Each row has a name. Each piece below is followed by the name of the row it came from. Each question is about the rows just above it.

[ -27   24   11   -6  -51   -9    1   -1  -24  -45   12  -20  -20  -26
   24  -24   -6  -44  -12   -4   45    4   25  -26  -83  -17  -24 -116
  -48    0  -24   18  -27   22  -20  -10  -59  -82] = A
[ -58  -64  -36  -33   17   22  -26  -11  -77  -33  -39    4   29  -58
  -12   26  -83   35  -76  -60  -29  -30  -37  -32  -41   23  -12    3
 -109  -80  -92  -50    4   -3  -87  -44  -62   12] = U
[-21 -26  24  14 -46 -53 -33 -34  19  28   6 -32 -28  36 -20 -45  -5 -33
 -23  20 -32   8 -45 -12  44 -41 -51  15  53  28  32 -28 -46 -54  33 -28
  33  -1] = B
[ -21   -7   11   -6  -51   -9    1   -1  -24  -45   12  -20  -20  -26
   24   17   -6  -44  -12   -4   45    4   25  -26  -83  -17   15 -116
  -48    0  -24   18  -27   22  -20  -10  -59   16] = K
q: [ -21   -7   11   -6  -51   -9    1   -1  -24  -45   12  -20  -20  -26
   24   17   -6  -44  -12   -4   45    4   25  -26  -83  -17   15 -116
  -48    0  -24   18  -27   22  -20  -10  -59   16]
K
q: [-80 -92 -50   4  -3 -87 -44 -62  12]
U
q: [ 22 -26 -11 -77 -33 -39   4  29 -58 -12  26]
U
q: [-53 -33 -34  19  28   6 -32 -28  36 -20 -45]
B
[ -41   23  -12    3 -109  -80  -92  -50] is in which row?
U

[-122   56  -48    2]  L
[ 52  11 -35 -94]  W
[ -40  -19 -110  -15]  Q
[-40 -19   9  54]  F
[ 13  54 -94  41]  J
[  33 -115   -2 -119]  R
[-80 -64  66 -21]  C
Which row holds [-122   56  -48]?
L
q: [-115   -2]
R
Which row holds [ -40  -19 -110  -15]?
Q

[96 21 34  9] = P
[-25 -60 -27 -61] = Y
[-60 -25 -17 -10] = H
[ 13   8  59 -21] = T
Which row holds [-60 -27 -61]?
Y
Which row holds [-60 -25]?
H
q: [  8  59 -21]
T

[-58 -34  20  20  38 -76] : Daba
[-15   2  43  18 -39  -8] : zefa
[ 10 -13  72 -51  44 -45] : tep
[  9  23  -2 -40  18  74] : gadoz
[ 43  18 -42 -59   6 -57] : sori
[ 25  38  49 -57   7   2] : kireb
[ -1 -18  20 -76  38  20] : berul
[-44 -14  28  -7  27 -15] : tizi
[-105   55   -6   48  -12  -47] : noda
[-32  -1  32 -17  17 -54] : zega
q: [ 43  18 -39]
zefa
q: [ 20  20  38 -76]
Daba
q: [ 72 -51  44 -45]
tep
Where do [-12 -47] appear?
noda
q: [-51  44 -45]
tep
Where do [ 72 -51  44] appear?
tep
Which row holds [-34  20]?
Daba

[  0   1  24  -2  31  21   1  38  19  -4  19   6   3  10  42  33 116] = G
[ 0 12  3 24  8  9  8  3 32 16 19  3  7 14  8 19 36] = M
[ 0  5  7 24 16  9 13  7 12  0 19  6  1  3 16  5 20] = V
[ 0 18  5  5 23  6  8  5 38 20 11 19  9 21 59 19 20] = E
[  0  -2   1  -4  31  21  19   1  38  24   4   0   9  21   8  54 100] = Z
[ -4  19   7  -4  31  21  19   1  38  24   4   0   0  21   8  54 100] = N
[ 0 18  7 24 16  9 13  7 12  0 19  6  1  3 16  5 20] = D
q: [19  7 -4 31 21 19  1 38 24]
N
q: [-4 19  6]
G
[ 0  5  7 24 16  9 13  7 12  0 19] is in which row?
V
q: [ 0 12  3]
M
The row with [ 1 -4 31 21 19  1] is
Z

[-71  -7 -48  70 -25 -36] -> Fude
[112 -46  15 -31 -24  53] -> Senuv
[-108   64  -52   34    2  -22] -> gupos
[-46  93   5 -35  34 -43] -> zotug
[  0 -33 -42  27 -24  59] -> vefos
[-46  16 -31 -24 -25 -36] -> sadad
[112 -46  14  42 102 -51] -> zoz
[112 -46  14  42 102 -51] is in which row?
zoz
[-46  15 -31 -24] is in which row?
Senuv
q: [-24 -25]
sadad
The row with [-46  14  42] is
zoz

[-1  0  2 10 10] -> bel
[12  4  8 -3 12] -> bemo
[  22   43   30 -117  -31] -> moni
[ 74 -17  27  17  54] -> bokem
[ 21   3   6 -10   5] -> nezu
[ 17  10   9 -17   6] -> Pok
[ 16   1  33 -33  19] -> Pip
[ -8  -8  56 -45  30] -> Vir
[-44  30  14 -15   7] -> fak
[ -2 -14   1   2  -4] -> gelaz
[  -3   29   40 -103  -18] -> Zik
[-33  16   1  33  51] -> rotu
q: [-17  27]
bokem
q: [ 16   1  33 -33]
Pip
q: [-45  30]
Vir
The row with [-3 29] is
Zik
q: [  -3   29   40 -103]
Zik
q: [  9 -17]
Pok

